In the data rows, the value 128 means zero.
In each game, the first row plays the second. By how much does the first row win? 20 means about a draw, 40 a big win and 0 a big loss. Wins can go round in a circle. Each row has two weighted sums of its numbers, A and B, taken from their middle values. A row wins by its A times the other's B, less its B times the other's A.
112 103 138 162 128 137 150 133 096 143 139 120 161 132 087 139 108 114 125 168 107
104 097 125 145 118 140 133 117 089 130 137 103 151 125 101 133 101 108 122 138 105 20
113 091 128 154 127 151 150 115 091 146 141 124 144 127 115 145 117 127 124 136 124
126 083 135 156 107 172 164 128 093 146 142 141 128 127 120 119 139 145 131 131 120 25
115 120 128 128 133 139 138 112 120 129 136 120 111 176 154 131 113 123 170 112 166
138 087 139 168 119 177 168 135 104 155 158 146 135 137 128 127 143 156 138 144 133 22
096 178 070 114 105 147 069 207 206 122 094 111 175 117 103 139 110 099 145 178 112
118 092 127 159 117 152 155 132 102 149 141 157 087 100 155 081 173 174 160 120 132 21
142 131 157 108 136 124 139 087 145 135 127 120 157 144 120 150 118 122 139 151 128
135 167 152 147 159 064 094 174 142 135 125 123 165 139 108 150 101 118 141 160 126 15
161 073 116 196 114 212 165 110 088 146 161 207 088 086 194 105 217 155 085 098 124
110 099 131 147 115 138 141 131 098 141 135 131 128 127 145 101 117 129 159 123 123 16
178 141 146 100 091 105 120 117 175 140 105 176 184 139 078 106 085 102 120 212 115
156 202 121 032 230 045 123 236 202 112 129 074 090 137 156 063 150 116 062 068 123 2
110 173 059 088 150 163 060 108 135 057 102 093 108 150 113 095 072 132 113 104 132
189 177 088 104 077 105 115 089 180 099 091 081 126 139 115 154 112 121 137 114 124 21
099 098 127 142 111 131 134 115 090 131 131 103 151 115 101 132 100 109 120 133 102
112 099 130 153 116 132 147 128 087 140 136 110 153 129 100 136 103 113 125 146 111 20
109 131 125 119 139 135 144 105 128 124 142 140 109 168 165 134 120 134 180 106 174
119 080 098 155 104 152 135 078 082 122 130 173 070 041 164 092 176 137 005 073 088 26
191 174 128 122 090 120 134 142 188 124 121 104 143 152 123 165 118 132 135 135 138
107 100 127 143 124 133 136 116 094 142 131 116 138 122 107 139 117 125 112 125 108 24
131 128 165 088 118 141 130 052 172 132 099 110 144 116 144 155 111 132 177 104 134
107 098 144 170 127 130 155 139 084 150 143 113 164 131 087 143 111 104 116 176 105 10
184 177 091 106 066 103 112 090 180 099 084 076 127 137 110 153 111 114 130 114 116
120 118 141 114 132 119 133 135 123 141 133 127 170 132 077 148 086 110 136 174 111 20
178 193 096 136 187 064 092 166 151 096 110 097 142 132 100 130 107 111 119 134 113
211 196 084 107 134 118 097 145 182 116 078 129 168 123 103 144 105 115 127 163 113 20
134 143 109 136 145 103 103 145 124 127 114 164 234 086 098 181 059 051 169 189 089
131 092 147 189 103 154 160 154 104 155 145 116 154 146 117 136 111 126 133 153 124 24
118 111 133 116 126 117 127 125 116 132 130 117 164 125 086 142 088 105 127 165 109
216 196 102 133 145 045 084 253 204 101 114 105 152 121 103 136 103 112 119 141 106 20
131 121 130 106 115 113 124 055 128 128 112 094 141 128 120 134 111 110 153 124 114
131 116 149 142 136 156 146 122 129 148 144 146 176 132 087 141 124 103 111 199 101 25
226 197 116 143 157 060 094 255 202 114 128 120 161 136 104 144 102 112 133 148 110
115 106 138 140 128 135 138 124 106 136 138 122 164 124 084 142 105 101 123 176 104 22
126 122 140 101 117 111 126 061 124 128 114 097 143 123 109 132 106 113 141 132 114
162 170 089 093 137 100 131 078 171 107 120 078 098 183 149 138 140 131 155 083 152 18
116 089 132 180 093 143 147 147 093 144 137 124 141 129 131 108 112 117 142 135 117
109 106 129 132 121 129 133 121 103 131 131 109 138 115 108 139 111 127 114 122 115 21
129 124 133 096 123 116 137 032 135 127 116 091 135 136 142 150 124 116 198 111 127
069 158 124 084 117 063 091 060 135 076 116 185 040 125 198 139 233 188 216 028 225 27
102 177 143 044 198 145 134 171 163 119 142 142 080 148 212 081 114 149 104 092 164
102 128 115 110 134 139 134 093 123 118 132 129 107 170 156 127 115 131 174 099 162 17
123 149 153 140 145 086 102 147 125 131 121 116 152 132 109 145 114 122 127 150 116
183 197 101 144 182 066 093 167 154 092 113 112 151 125 101 128 106 115 127 146 113 16
149 069 121 190 121 184 172 115 084 150 159 175 100 103 159 129 163 160 110 108 128
114 170 090 087 128 177 078 103 153 091 102 106 109 163 137 133 079 153 132 106 150 19
120 121 140 136 123 113 124 140 121 136 128 107 143 127 110 146 117 125 117 134 122
179 139 144 105 101 108 121 122 171 145 107 186 189 145 078 107 082 099 128 226 122 17
102 088 141 150 114 128 129 139 088 147 137 103 147 125 103 129 098 108 126 136 108
077 081 103 212 119 171 140 164 063 148 143 138 169 150 073 144 086 113 110 179 113 13
112 087 131 191 166 136 175 159 075 159 163 126 185 144 063 096 115 078 098 202 103
126 069 113 161 124 166 164 106 079 144 152 130 122 106 122 137 126 140 111 116 114 23
123 086 138 169 128 168 156 117 088 150 147 128 129 128 128 137 148 139 111 119 129
199 205 118 140 191 072 113 182 168 115 119 096 130 147 115 132 129 141 121 136 131 12
117 112 137 133 130 141 138 125 120 142 141 124 163 130 095 149 111 110 129 173 118
117 158 147 095 150 013 113 115 151 114 103 109 132 118 119 121 148 121 124 121 120 20
104 101 128 135 120 130 133 116 099 133 129 162 074 136 161 125 168 156 155 075 161
108 110 141 138 136 129 133 130 106 141 137 163 072 076 182 055 189 160 145 107 134 22
255 219 066 104 077 076 056 128 255 051 050 080 128 145 110 152 119 135 126 124 132
097 094 132 158 106 141 136 124 077 137 127 103 156 121 087 133 094 103 111 146 100 19
103 099 124 136 112 129 131 113 097 133 128 162 053 154 198 088 178 149 186 076 160
104 078 117 147 105 156 138 097 073 132 129 107 117 106 116 118 135 124 098 101 109 16
124 114 154 159 146 152 160 139 124 163 156 131 160 149 122 163 125 133 140 158 135
071 160 127 091 122 063 096 065 141 077 122 191 040 130 195 140 236 190 219 033 234 21
116 110 145 147 131 138 142 134 113 147 141 124 135 123 118 157 128 144 125 125 134
109 180 110 056 168 172 088 107 158 086 098 113 086 153 167 102 079 165 135 092 161 18
081 128 154 098 134 099 116 153 112 121 117 175 061 024 185 065 187 149 000 083 121
102 121 111 118 118 130 125 100 115 116 130 105 114 160 138 130 103 123 151 104 151 20
172 054 078 210 093 223 158 077 063 127 148 197 087 062 178 105 201 142 080 081 101
076 163 120 087 114 061 096 064 147 078 126 195 042 144 191 151 238 195 220 033 239 18
132 181 082 102 170 180 084 128 152 079 116 098 110 165 122 113 085 148 124 117 149
188 181 106 090 068 105 113 124 184 095 094 075 124 135 114 148 109 117 119 109 115 17
160 191 101 104 164 187 102 140 172 091 123 100 110 167 134 143 096 154 132 115 165
089 093 123 164 121 144 130 140 082 135 140 103 149 118 104 131 104 109 124 139 109 20
123 182 080 111 167 181 080 130 148 079 131 115 122 167 124 133 091 152 128 132 148
107 101 129 153 127 146 140 122 100 134 137 115 157 128 104 143 105 116 126 144 115 24
088 138 157 098 148 097 119 170 127 130 125 181 053 044 199 073 198 158 014 076 145
109 124 124 130 136 137 141 108 121 125 137 129 116 167 148 140 117 128 173 119 163 16
124 090 140 162 121 152 145 144 093 146 145 206 041 171 226 110 204 158 252 083 190
135 101 149 170 141 168 168 145 118 164 161 167 124 131 147 137 166 168 134 150 144 27
167 173 074 085 094 099 111 078 169 083 088 061 112 148 119 144 112 112 130 087 129
126 116 148 132 136 137 145 135 126 151 144 140 174 148 079 149 101 120 140 185 125 19
116 104 150 162 143 143 147 143 101 156 147 127 169 132 078 129 112 112 108 189 106
108 184 133 039 144 136 116 167 161 090 127 105 088 126 168 117 102 127 088 085 149 12
182 200 084 078 111 099 098 151 190 093 085 055 100 141 118 129 111 117 105 087 121
107 104 124 127 121 135 133 117 104 132 134 104 147 126 112 132 100 112 125 132 109 21
123 116 134 124 114 141 128 101 125 125 134 124 161 125 090 131 108 105 117 159 105
112 104 141 162 124 144 146 136 098 151 144 120 164 130 088 159 105 116 126 172 115 24
089 123 153 110 132 109 120 151 109 129 122 180 063 027 182 071 191 155 000 085 116
105 095 137 164 109 130 138 128 082 140 132 109 150 126 109 126 099 114 126 134 104 22
106 102 136 161 127 150 144 122 097 140 145 126 161 141 098 144 101 120 128 162 115
125 092 136 162 135 164 162 124 094 159 152 128 144 134 120 153 126 138 126 139 128 26
127 093 137 179 105 145 152 147 100 154 141 134 141 140 140 119 111 131 147 142 127
064 069 143 228 038 175 160 174 069 164 145 131 168 131 084 177 095 111 118 162 112 21
097 093 146 175 123 167 158 148 082 154 152 141 171 134 094 163 097 120 121 183 119
109 109 131 135 120 126 134 120 106 134 130 108 110 097 122 138 152 131 138 116 126 24
122 112 142 134 129 142 143 120 121 139 140 112 151 138 118 147 108 118 136 140 125
116 101 144 169 131 137 153 143 094 155 149 117 168 131 085 144 112 100 106 182 104 17
110 107 135 135 127 137 138 126 110 137 142 125 168 126 077 146 101 102 119 186 103
109 183 121 051 191 155 107 142 151 098 115 116 077 148 188 072 089 153 115 085 170 20
094 101 115 125 105 122 118 104 089 123 118 148 062 128 163 114 162 152 164 063 150
152 182 104 100 128 074 089 080 176 094 102 100 141 131 111 138 115 121 131 133 123 21
124 116 139 113 123 129 135 114 132 140 133 115 152 125 116 136 106 117 126 140 109
164 186 125 083 138 118 118 204 183 115 120 079 107 142 141 136 118 131 091 099 134 18
181 139 143 103 084 102 114 119 171 135 101 194 194 138 067 093 069 089 121 230 112
118 111 142 137 130 137 140 124 119 143 142 134 169 136 086 152 105 106 123 185 107 25
110 096 141 177 116 151 153 144 088 155 140 123 164 132 093 153 100 116 118 166 111
174 049 078 212 095 229 163 074 061 125 158 207 084 057 179 102 206 146 072 088 099 7
121 079 129 149 106 168 159 128 096 140 142 112 139 121 104 123 120 130 128 139 117
065 156 116 079 105 063 118 016 126 076 121 255 042 187 255 205 255 179 255 039 255 25
111 092 131 150 125 157 150 123 096 145 144 117 115 116 130 136 156 140 116 102 126
121 114 135 111 113 127 133 116 126 136 126 106 154 130 108 136 102 109 121 149 115 21
177 175 082 097 091 104 115 084 176 095 097 074 116 153 122 151 116 121 135 101 137
112 106 137 131 120 139 139 123 114 134 139 125 169 125 073 146 096 098 115 184 099 18
113 105 137 146 128 143 144 129 112 144 142 162 075 094 171 060 191 170 162 110 140
089 121 144 124 123 126 126 107 121 130 138 155 144 136 134 156 124 141 153 137 139 23
105 192 062 114 211 195 067 145 162 076 139 135 112 187 130 107 088 175 129 127 172
100 097 139 171 147 129 141 153 087 151 142 122 163 125 089 121 109 115 109 162 104 29
184 204 123 104 165 052 095 167 214 103 100 096 130 137 116 130 127 131 120 113 124
110 082 126 144 106 165 157 116 092 137 142 109 138 116 106 121 120 120 125 136 108 25
127 152 146 143 148 082 098 153 132 134 118 110 150 132 106 138 118 129 127 145 119
109 103 150 180 154 142 158 168 099 163 159 132 163 140 106 144 115 123 124 164 120 16
138 121 147 117 115 133 138 119 139 147 133 144 168 144 088 133 103 115 121 187 122
203 183 115 140 166 065 082 246 184 112 129 133 172 130 106 149 090 101 146 173 109 18
190 145 153 106 094 106 119 129 186 150 111 183 187 145 086 116 087 108 131 216 126
090 138 159 111 147 104 127 165 126 131 134 203 052 075 212 077 212 166 026 071 150 28
140 070 115 182 114 172 156 108 080 143 152 175 088 093 168 116 168 160 108 094 122
061 067 143 225 040 181 162 167 067 164 141 139 173 122 073 176 088 106 108 167 103 21
255 219 083 137 085 093 062 143 241 058 046 093 135 144 114 155 118 138 129 131 138
148 189 131 079 160 158 125 143 181 116 132 109 101 159 164 139 109 142 129 098 164 17
142 068 116 180 126 179 176 110 086 154 161 138 123 110 132 146 133 150 118 122 124
164 190 111 103 135 065 093 095 189 095 102 104 134 134 109 141 120 123 129 124 123 19
135 149 110 087 163 099 103 175 147 137 137 115 151 132 109 137 109 124 123 144 115
139 083 128 176 125 170 156 123 096 152 155 202 081 097 193 111 186 173 110 091 138 17
142 122 144 111 105 130 133 115 145 140 122 135 166 142 093 127 100 111 119 180 111
118 114 136 109 119 127 127 121 121 132 126 116 158 127 092 136 101 108 122 155 110 19
112 088 126 151 109 151 146 126 094 141 146 148 086 098 148 089 169 163 151 115 128
108 108 133 137 126 135 133 124 106 143 136 114 134 119 112 152 120 140 114 126 123 24
143 128 138 099 112 117 142 047 144 126 119 103 150 135 123 150 119 122 153 134 126
099 125 127 116 132 112 123 109 114 125 127 157 061 147 194 090 188 157 153 079 157 23
074 031 148 255 140 219 183 162 029 107 140 078 085 140 203 143 174 153 151 058 084
115 093 129 157 100 135 142 133 093 142 137 121 138 128 133 111 109 123 140 127 119 22
114 090 135 168 101 138 146 136 090 147 134 104 151 130 106 133 101 110 120 144 109
126 118 133 119 118 150 117 090 129 125 125 123 164 126 093 133 110 103 107 159 100 21
123 099 138 148 135 148 154 118 100 146 144 133 125 114 125 158 138 154 107 124 123
174 197 124 107 152 062 097 140 206 092 100 096 132 137 118 138 128 132 128 123 131 29
100 185 133 033 177 130 122 169 166 093 132 120 075 123 192 084 105 128 087 082 156
182 200 102 156 191 075 089 186 157 104 134 131 171 126 112 154 103 111 138 169 111 39
098 100 123 139 115 128 131 113 091 132 128 113 160 119 070 126 096 090 115 170 093
124 105 147 154 137 153 151 132 112 150 151 229 062 099 222 090 206 176 088 085 146 28
104 099 128 155 130 144 137 123 096 141 142 118 159 127 097 140 099 115 127 154 118
104 102 131 136 120 132 133 115 099 133 129 099 128 113 109 136 126 122 108 114 113 24
108 095 137 173 115 149 148 143 088 148 136 115 158 133 099 148 101 113 124 158 115
099 108 124 130 119 124 120 120 101 132 124 108 127 106 107 136 117 133 109 117 110 24
141 184 128 065 152 148 124 140 175 102 129 098 095 147 164 133 105 140 127 093 151
154 125 142 108 103 118 127 111 151 139 113 137 168 129 087 120 096 107 119 185 118 19
076 124 135 101 131 097 112 135 110 121 111 199 038 065 204 058 207 155 028 052 132
132 155 136 064 075 027 109 108 172 098 087 092 141 118 107 140 116 107 123 120 111 14
101 132 131 100 147 117 123 086 148 128 139 132 139 141 135 134 129 135 157 122 133
114 096 137 175 118 133 157 136 083 148 142 114 157 128 100 139 106 112 125 155 116 19
110 088 127 148 120 162 145 113 087 141 142 113 111 112 127 127 149 138 113 102 126
082 129 153 082 142 071 123 113 138 123 125 143 126 108 153 117 160 120 126 101 125 34
118 111 137 128 122 128 137 116 116 137 129 117 163 135 087 135 095 109 117 165 112
113 097 131 148 127 147 146 112 099 143 147 138 120 112 126 151 137 152 091 118 127 19
114 109 126 118 124 119 127 121 107 133 126 115 160 122 084 134 087 108 122 156 105
103 097 131 158 119 135 145 120 088 140 129 111 167 117 064 130 099 097 122 179 100 20
127 100 153 184 133 142 165 149 090 157 157 122 166 139 099 155 115 116 129 177 121
165 184 132 078 144 123 121 213 178 118 123 083 108 137 143 131 117 128 082 099 132 23
147 123 135 116 120 141 136 128 127 139 130 082 142 127 117 136 099 109 119 131 109
255 216 173 098 046 000 000 119 255 022 019 015 041 105 124 180 214 205 124 025 183 14
114 122 129 134 137 142 142 114 122 135 143 136 115 183 153 139 115 133 183 111 175
066 060 149 245 028 177 166 187 065 166 136 144 179 125 062 191 084 098 097 168 098 21
092 093 127 148 131 123 132 121 082 133 124 110 159 114 065 102 101 090 089 162 084
088 178 126 026 172 126 119 157 154 090 122 121 073 122 194 067 100 118 085 072 150 31
182 195 127 093 141 124 133 194 200 126 124 085 114 152 142 154 127 140 107 108 146
166 176 080 094 115 102 123 077 168 094 104 068 104 161 132 141 125 122 151 096 142 19
133 114 150 142 138 141 151 142 131 151 145 146 176 150 077 153 095 118 142 196 125
089 149 128 085 162 083 109 118 129 110 121 159 047 130 201 041 201 163 120 066 165 19
113 122 139 129 130 113 118 106 116 137 120 099 110 117 113 127 152 140 154 109 120
126 090 133 158 119 163 160 127 101 147 145 143 124 112 132 116 146 148 122 134 121 16
103 085 120 176 150 134 169 150 074 147 152 119 179 134 062 096 108 076 100 197 096
151 154 125 152 163 117 123 173 133 142 129 179 236 109 110 201 076 073 180 208 105 18
114 185 081 110 179 185 080 148 159 083 139 129 127 177 130 135 101 159 132 135 154
111 123 121 130 133 137 139 115 119 128 137 118 115 171 148 138 111 123 163 110 164 24
112 110 139 145 131 139 139 128 112 144 134 121 132 124 119 151 129 142 120 127 126
122 111 143 150 135 145 140 126 112 148 144 146 180 136 091 132 121 098 109 191 105 18
182 193 101 129 188 064 097 170 151 104 114 092 137 132 105 126 113 119 117 133 121
149 185 121 081 150 161 120 147 175 105 133 103 109 157 148 140 102 151 129 108 156 17
109 104 132 147 122 138 135 122 104 141 134 217 055 082 213 084 208 166 068 073 138
133 162 164 096 140 031 127 136 166 124 118 126 145 136 124 151 139 133 133 145 133 22
127 098 150 179 117 152 162 158 108 160 151 126 161 141 107 154 113 123 134 162 116
122 114 140 146 137 134 143 128 114 146 140 114 145 132 108 137 116 134 129 148 117 21
119 159 157 090 153 017 119 124 159 111 104 110 135 127 123 132 145 125 127 123 125
113 107 133 133 126 136 137 123 113 132 135 126 168 127 075 143 095 100 117 180 103 25
112 107 131 129 130 132 134 114 112 129 136 122 165 118 084 144 099 100 117 170 102
183 056 090 223 100 230 163 090 068 146 161 209 090 073 188 101 208 147 083 097 119 26
075 075 105 223 118 187 144 231 052 151 156 129 168 146 087 145 091 112 092 174 114
088 137 157 100 148 101 121 164 126 131 125 187 051 047 205 072 203 157 013 075 146 9
112 154 145 106 175 103 133 145 144 132 141 179 064 157 209 078 208 176 128 088 186
101 182 066 123 099 153 070 209 212 117 084 112 170 113 098 138 110 107 136 170 113 21
129 080 129 158 109 169 162 133 090 152 147 139 131 125 116 116 138 140 132 135 122
152 131 150 126 131 135 153 078 140 149 135 125 157 147 125 160 122 132 156 158 133 18
150 187 091 111 177 185 099 134 167 087 128 110 112 177 135 125 093 159 134 124 161
097 099 138 165 138 126 136 152 087 147 143 108 153 124 098 136 101 112 119 143 103 24
092 132 150 110 146 105 124 157 125 136 128 204 051 075 213 086 210 172 032 072 149
105 107 132 137 119 133 130 118 100 131 130 111 132 114 113 141 113 123 112 122 118 26
107 119 143 132 143 123 132 124 113 139 135 164 056 053 191 030 206 156 145 097 129
095 122 122 102 134 116 123 094 129 118 134 113 146 138 114 131 107 120 133 130 114 14
107 123 140 128 129 125 134 106 119 137 135 177 060 151 189 165 184 175 220 074 195
113 123 152 132 146 122 138 131 120 143 137 160 065 057 185 061 205 150 149 098 136 20
136 121 141 112 108 121 132 108 142 137 121 124 163 129 091 132 103 110 117 166 113
100 106 119 126 122 121 131 111 102 133 125 083 127 141 121 097 108 105 124 115 114 20
127 119 139 106 120 130 133 108 132 143 128 101 145 128 123 142 108 113 132 129 114
102 115 142 129 124 119 128 117 107 131 130 123 089 079 147 106 170 131 118 103 120 23
119 158 151 086 144 020 110 130 157 106 103 110 138 120 118 129 138 123 122 129 122
109 095 132 149 124 155 151 120 092 144 145 108 118 115 126 141 149 141 109 103 124 12
152 186 094 091 145 170 091 142 166 087 117 092 106 153 127 134 086 141 120 102 151
097 203 153 102 104 000 051 053 183 091 093 116 046 100 142 159 250 209 185 047 156 25
105 113 129 133 124 124 128 115 105 131 135 166 073 144 164 120 172 167 160 076 161
134 120 145 135 127 121 129 121 131 146 131 183 196 155 071 135 059 090 116 222 116 17
097 097 123 146 120 136 126 117 092 136 130 112 154 126 093 134 100 108 118 149 112
169 193 147 075 164 130 125 231 186 123 129 095 111 141 149 134 121 142 089 106 144 22
136 121 141 117 109 130 139 122 143 139 131 137 171 135 085 122 103 115 122 188 117
159 128 140 119 131 149 140 147 135 153 142 111 154 130 112 143 107 120 129 149 119 19
120 114 129 116 109 107 114 109 112 134 114 167 192 146 059 122 048 078 107 205 104
162 202 134 037 252 059 148 255 205 122 146 089 090 142 180 065 160 119 051 072 134 4
089 112 120 118 111 114 117 090 102 115 114 178 043 135 189 153 188 152 237 061 182
113 099 129 147 119 138 137 124 101 142 134 153 073 092 162 051 183 167 163 104 133 21
080 109 121 109 120 106 113 116 098 117 111 198 040 069 200 052 200 153 036 043 117
102 096 127 141 123 144 139 115 093 138 131 100 124 115 112 143 133 129 105 110 115 20
